Each named turn below is shown by a few rows before and after it. Which turns, in which order, take the first row of each later pair to the second? The first pair is answered.
B:
[ -4   7  -3 -10   6  -4   7   1  -1   0   0   3] -> [-6  1 -1  1  6  1 10  6  4  6  3 -1]
[-3  8  2 -9  4 -6  3 -1  7  3  8  1] -> [-5  4  3 -3  4 -3  5  2  8  6 10 -2]
[  0  -1   0 -10  10  -2  -1  10 -11  -9   4   1] -> [ 0 -6  4  3  9  3  2 16 -4 -4  4 -2]
V:
[ -6 -13  -3   5   5  15  14  10  -2  -7  -6   6] -> [ -2 -11  -6   3   4  13  10   8  -6 -12 -11   8]
[  7 -11  -3  11  18   1   4   1   0  -5 -17   1] -> [  9  -7  -8   8   2  -1  -6  -3  -7 -11 -20   2]
[-2  0  2 -2 -4 -2 -1 10 -9  0  6  2] -> [-3 -1  3 -2  0 -1  2 12 -7  2  7  2]
[-7  4  3 -5 -8 -1 -1  1  0  6  9 -1] -> [-7  2  4 -5  3 -1  5  1  2  7  9 -1]
C:
[ -5 -14   0  -5  -2  -2  -5  -5   0  11   3  -9] -> [ -3   0   3  -7 -11  -5 -11   3   5  10   4  -7]
[ 5  5 -3  4 -3  1  5  7  3 -3 -7 -7] -> [ 4  4 -6 -2  1  0  7  4 -2 -8 -9 -5]
[ 6 -5  2 -5  3 -1  0 -3  6  7  0 -5] -> [ 6  2  3 -8  0 -3 -2  0  7  4  0 -3]
[ 11  -2  -1   0   3 -11 -13  -6   4  -1  -5   1] -> [ 11  -6  -1   2   5 -10 -11  -8   3   0  -5   0]
H:
[  3 -12  -3  13 -10   4  -2  -4   1   4  -6  -3] -> [ -6 -12  -2   8 -11  10   1   2  -6   1  -1  -2]
[ -1 -10  -4   7  -2  -7  -4 -12   2   8   1  -4] -> [ -6 -10  -4   8  -8  -2  -3  -6   0   7   5  -4]
[  8 -16 -12   2 -15  -7  -6 -21  -8   1  -5  -5] -> [  4 -16 -11   5 -22  -2  -7 -15  -9   1  -2  -6]
[ 2 11 13 -1 -1  0 -5  8 13  2  2  4] -> [-2 10 12 -4 -1  4 -4 11  9  0  6  6]
S:
[ 5 -4  4  8  1  0 -2 -2  5  7 -3 -1] -> [ 5 -5  4 10  0  3 -2  2  3  4 -5  1]
[ -5   1  -6  -6 -11   4  -2  -7  -7  -2   2   6] -> [ -6   4  -5  -6 -12   4  -3  -5  -4  -2   3   7]
[ 1 -2  5 12  2 -2  0  3  9  2  1  5] -> [ 2 -6  4 10  5 -4  1 -4  6  3  0  4]
[ 1 -7 -2 -1  2 -1 -2 -6 -3 -2 -5  0] -> [-1  4  2  0 -5  2 -3  7  2 -3 -1  2]
Then:
Each pair is two turns apart.
[ 7  1 -7  4 -3 -3 -4  3 -8 -4 -8  0] -> [  4   1  -5   1 -10  -7  -6  -2  -2   6   1  -5]
V, S
[-8 -5 -2 -7  6 -2  7  2 -2 -1  0 -1] -> [ 2 -6  0  3  2 -8  2 -1  8  4 -5 -5]
H, H
[ -2  -2  -3   0 -11   1  -6  -1  -7  -3   1   0] -> [-6 -7 -1  2 -9  4 -2  0 -4  3  7 -2]
C, V
[ -7  11   1  -9  -4   4  -2  10 -10 -13   3   5] -> [ 13  13   0  -3   5 -11  -5  -4   4  -7 -10   3]
H, H
[  6   1  -5   0   8   2   3   0  -3  -3 -13   3] -> [  5  -8  -8   6  -2   4  -2  -4  -6   0 -11  -1]
V, C
[  5  -5   0   3   8   5  -2   6  -2 -10  -2   3] -> [  4  -2  -2  -2   0   4  -6   3  -7 -12  -1   4]
B, V
[  3   4   0   6   9   2  -1   9  -5 -12 -10   5] -> [  6   4   2  11   5   3  -3  10  -1  -9 -11   3]
H, H
[  3   6   5  -3  10   0   3  10   2 -10 -10   6] -> [  1   9   4  -3  -9   0  -7  11  -1 -10  -6   4]
V, V
[-13  14   3   1 -19   6  -2  11   3   5  13   3] -> [-4 27  4 -8  0 -4  1  9  9  1  3  8]
V, B
[ 7  6  3  0  0  2 -4  2  2 -7 -1 -2] -> [ 8 -1  1  3  3  2 -2 -4  1 -6 -3 -3]
C, H
[-1 -7 -3  1  7 -1  3 -3 -3 -1 -4  2] -> [-5  7  0 -6  2 -1  1  5 -2 -3  2  4]
S, B
[-7 -3  3  5 18  4  3 12  3 -4  5 -1] -> [ 2  5  2  0 21 -5 -2  6  4 -8 -3  3]
H, B
[ 9 -3 -1  9  8 -3 -2 -7  3  0 -5 -1] -> [ 1  4  3 11 -1  6 -2 10  1 -6  0  1]
S, H
[  8 -13  -3  17  -6   2  -7  -5  -5  -3 -12   3] -> [ 4  4  8 16 -8  0 -1  8 17 10  2  0]
S, V
[-1 -7 -9  5 -9 -4  1 -8 -3  5  8 -5] -> [ -6  -2  -6   6 -10   3   2   5  -8  -2   9  -2]
H, S
[-4  4  3 -7 -5 -1 -8  8 -1 -1 -2  0] -> [ 0 -3  2 -7 -4 -6 -9 -5  2  5 -3 -4]
S, H
[ 3 -1 -1 -4  2 -8 -2 -9  1  3 -3 -3] -> [-2 -4  1  8  0  4  2  8 -2 -3 -4 -2]
B, S
[  0  -5  -6   4  -4  -6  -9  -5 -10  -1   6   5] -> [ 0 -3 -1 13 -7 -4 -8  3 -2  4  9  2]
B, S
[ 5  1 -1  0 12 -1  4 10  7  2  1  1] -> [10  4 -6 -3  1 -3 -6  5 -1 -6 -7  3]
V, V
[  0 -12  -2   9   2  -3   2 -11   2   8  -1  -2] -> [ -9 -13  -1   7  -3   5   4  -4  -5   4   6  -1]
H, H
[ -6  -9  -3  -4  12   2  -1 -17  -8  -9 -10  -4] -> [  4   8   1  -5  -4  -9 -13 -16   3  -5 -11  -5]
C, B
[-5 -1  2  4  8  1 10  1  6  1 -2  4] -> [-5  8  0 -7  4 -2  6 -2  3 -3 -1  7]
C, B
[ -2  -7  -1 -15   2  -3   5 -19   3  11  15  -5] -> [ -5  -2   9   8 -11  10   5   9  12  11  18  -7]
B, H
[ -8   1   3  -3 -10   8  -3   8 -11 -10   1   3] -> [ -9  -6   6   7 -11  11  -2   9  -4  -2   3  -2]
C, C
[  6 -10  -2  19 -11   0   1  -5  -1   2  -5  -6] -> [ 11   4  -4   2 -13 -13  -5 -14  -1   0  -6  -2]
C, S
[ 0  2 -3 -6  6  0  4  1 -4 -7 -5  3] -> [-1 -4 -1 -3  9  0  8 -3  0  0  1  0]
S, C
[  3  16  -1  -4  12  -4   0   5  -5 -11  -6   9] -> [ 3  9  4 14 12  2  4 15  3 -4 -5  4]
B, B
[ 5 10  5 -2  0 -6 -4  5  0  0 -4 -1] -> [ 1 -7  3  5 10 -1  4  2 -4  4 -3 -3]
C, B
[ 2 -6 -5  6 -5 -2 -5 -9 -7  3 -4 -1] -> [ 4  4 -5  0 -8 -5 -8 -6 -7 -1 -6  2]
C, C
[ -6   4  -3 -15   4  -3   1  -3   7   4  10  -1] -> [ 2  0  0 -1 16 -2  5  2 14  4  2 -1]
B, V
[ 0 -9 -4  8 -3 -2  0  1 -2  7  2 -4] -> [-2  6 -3 -4 -8 -3 -4  8 -5 -1  4  2]
C, H
[  5  -4  -1   5   1  -3  -7  -4 -11 -15  -7  -1] -> [  1   3   4   2 -15  -7 -11  -5   0  -3   6  -7]
V, S
[ 2  4  2 -4 -5 -9 -3 -7  6  5  4 -3] -> [-2  4  3 -1 -7 -5 -2 -2  6  7  8 -4]
V, H
[-1 -5  3 19 -1 13  3 19 -4 -4 -7  2] -> [  0   9  -1  -1   8   6   2  16 -12 -15 -12   9]
C, H
[-4 -3  5 -1  4  3  9  2 -1 -8 -7  6] -> [  1   4   5  -5   0  -2   4  -1   1  -9 -10   8]
C, B
[-3  4  1 -1 -4 -1 -1  4  5  3  2  4] -> [-1  3  0 -1  5 -1  2  3  5  2 -2  5]
V, V
[ -1 -15  -2  10  -6  -4 -11   2  -4  -8  -6   4] -> [ -4  -8   3  11 -13  -3 -11  10   4  -1   3   2]
C, V
[ 8 11  4  5 -8 -4 -8  5  5  1 -2  0] -> [ 13   3  -1   2   1  -8  -7  -6  -2  -3 -10   2]
C, H
[ 0 -8  0  7 -6  4 -2  6 -4 -5 -7 -3] -> [ -2  -3   0   1 -13   2  -6   6  -4  -4  -2  -3]
B, V
[ 2 11  4 -5  0 -1 -1  6  4  5  2  1] -> [ 5 -4  2  5  1 -1 -1 -2  5 10 -1 -4]
S, C
[ 1 -6 -8  2 21 -3  6  8 -1 -1  1  1] -> [  8   0 -10  -3  16 -12  -1   1   0  -2  -5   2]
H, B
[-5 14  7 -4  6  5  8 14  5 -4  5  4] -> [  3   0  -4 -13  11  -7   3 -16  -3  -2  -4   2]
S, V
[  4  -8  -7  -8   7  -6   0 -14  -1  -2  -2   0] -> [  0   3  -3  -1 -10   4  -6   8  -5 -13  -2   4]
V, S
[-20  -8  -1 -11 -12   9   3  -5 -17  -1  12   2] -> [-10  -5  -5 -20  -4  -3   0 -19 -17  -2   5   4]
H, V
[ -9   2  -1 -11  11   5   4   5  -3  -3   8   3] -> [ 5  3 -3 -8 16 -6  0 -5  3 -3 -5  3]
V, H
[ 3 13  3  5 -8 -2 -6  8  9  0 -2 -1] -> [ 2 11  5  6  5 -1  2  8 13  2 -2  0]
V, V
[ 16 -12   2  12   1  -9  -2  -3   2   2 -12 -12] -> [  7  -9   7  11 -14  -4  -3   3   6  10   3 -16]
H, S
[ -5  -5   4   6  -8  -1   3  -5  18  17   7 -11] -> [ -6  -9   5  10   0   5   8   1  18  15   6 -10]
V, H
[ 0 -8 -7  8 -4 -5 -5  1  8 13  0 -4] -> [  2  -3 -13  -4   0  -8  -9  -4  -5  -1  -9   2]
C, S
[ -1 -18  -3   5  -5   3   0 -11  -5   5   0  -6] -> [-5 -4  7 11 -1 10  6 13  4  4  5 -2]
S, V
[ 3 -6 -1  7  9  0  2  3  2 -1 -3  0] -> [ 1  3  2  5  0  3  0 12  4 -3  1  1]
C, H
[ 5 12  4 -3  2 -9  1  0 14  9  1 -1] -> [  7  -4  -3   2  14  -2   3  -2  -4  -6 -15   3]
V, S
[-11  14   8  -7   0   3  10  11  -5   5   6   4] -> [ -8   5   4 -12  15  -4  14  -5  -5   7   1   3]
V, S
[-4 -2  2 -4  7  4  7  4 -1  0  3  3] -> [ 2  0  4  2  6 -1  5  2  8  5  0  1]
H, C
[  9 -14  -2  17  19   2   6  -6   3   2 -14   0] -> [  4  19   2  -5  15   1   2  12  -1 -13 -11  13]
S, C
[ 4 10  0  1 -5 -9 -5  0 16  2  1 -3] -> [ 5  8  0  1  3 -9 -1 -1 18  2  0 -3]
V, V
[-6  6  3 -6 -1  2  3  6 11  4 10 -3] -> [-2 11  3 -9  6 -2  4  5 11  0  4 -1]
B, V
[  8   2 -10 -17   3  -2   1  -2  -1 -11  -5   4] -> [ 13   1  -5   2 -13  -2  -6   4  11  -3  -6  -3]
H, H
[ 5 -3  6  4 -1 -7  2  2 16 10 10 -4] -> [  2 -11  -3 -10  14  -7   6 -10  -2   0   5   2]
C, C
[-1  0  8  8  2  2  6  3  7  2  0  0] -> [ 2 10  5 -5 -5 -5 -3 -3  1 -4 -2  4]
B, V
[ -7 -11  -1   5   2   2   3   0   2  12   9  -6] -> [-10 -11  -3   1  10   7   6   4  -8   2   4  -1]
S, H
[ 6  6  3 -1  1 -5  1  6 11 13  3 -3] -> [ -1   9  -2 -17   4  -1   1   6  -5   0   4   4]
H, C
[  8  -8  -6   2  -6 -11 -12  -7   0  -4  -9   2] -> [ -2 -10   0   9 -16  -2  -9   4   5   5   4  -3]
H, V
[-7 -7  2  8 -5  3 -2 -6 -7 10  2 -3] -> [ -7   4   5   5 -11   2  -4   1  -3  10   5  -2]
H, C
[  5   5  -4 -11  -9 -12  -2 -16   3   6   2  -2] -> [  0   4   0  -9  -4  -9   5 -13   9  12   9  -5]
V, V
[-7  5 12 -6  4  4 11 13  3  1  9  1] -> [  0   3   8 -10  17  -5  11   0   3   0   0   2]
C, H
[  0  -2  -2 -10  15  -4   6   4  -1 -12  -2   5] -> [  0 -21  -3   8   6   0   4  -2   0  -4  -1  -3]
V, C
[ 11   2  -9   0   5  -6  -4  -7  -8  -5 -14   2] -> [ 5 18  0  2 -9 -2 -6 11  2 -1 -2  0]
S, V
[ 0 -9 -3  5  0  2 -1 -5 -3 -1 -6 -1] -> [ 1  4 -3 -2 -4 -1 -5  1 -4 -6 -7  3]
C, C
[ -7   7  -3 -19   3   6   1   1  -7  -6   6   6] -> [-4  6  6  1 -9  7  1 10 11  8 11 -3]
C, C
[ 1 -3  2  5 -3  0  1  0  6  7  8 -4] -> [ 8  4  0 -3  4 -7 -1 -4  6  0  0  0]
V, B
[  1   0  -1  -5   9   4   1   0  -7 -11  -8   5] -> [  8   2  -2   1  -6  -2  -9  -3  -2  -8 -11   1]
H, V
[ -4   3  -5  -6   1   4   2   3 -10  -9  -1   5] -> [-8  4 -3 -5 -6  6  3  5 -6 -4  7  2]
V, V
[  7  -4  -4 -10  -1  -4  -6  -9 -17 -11  -5   6] -> [  7  16   4 -13  -6  -5  -7   5  -7  -9   1   8]
S, H
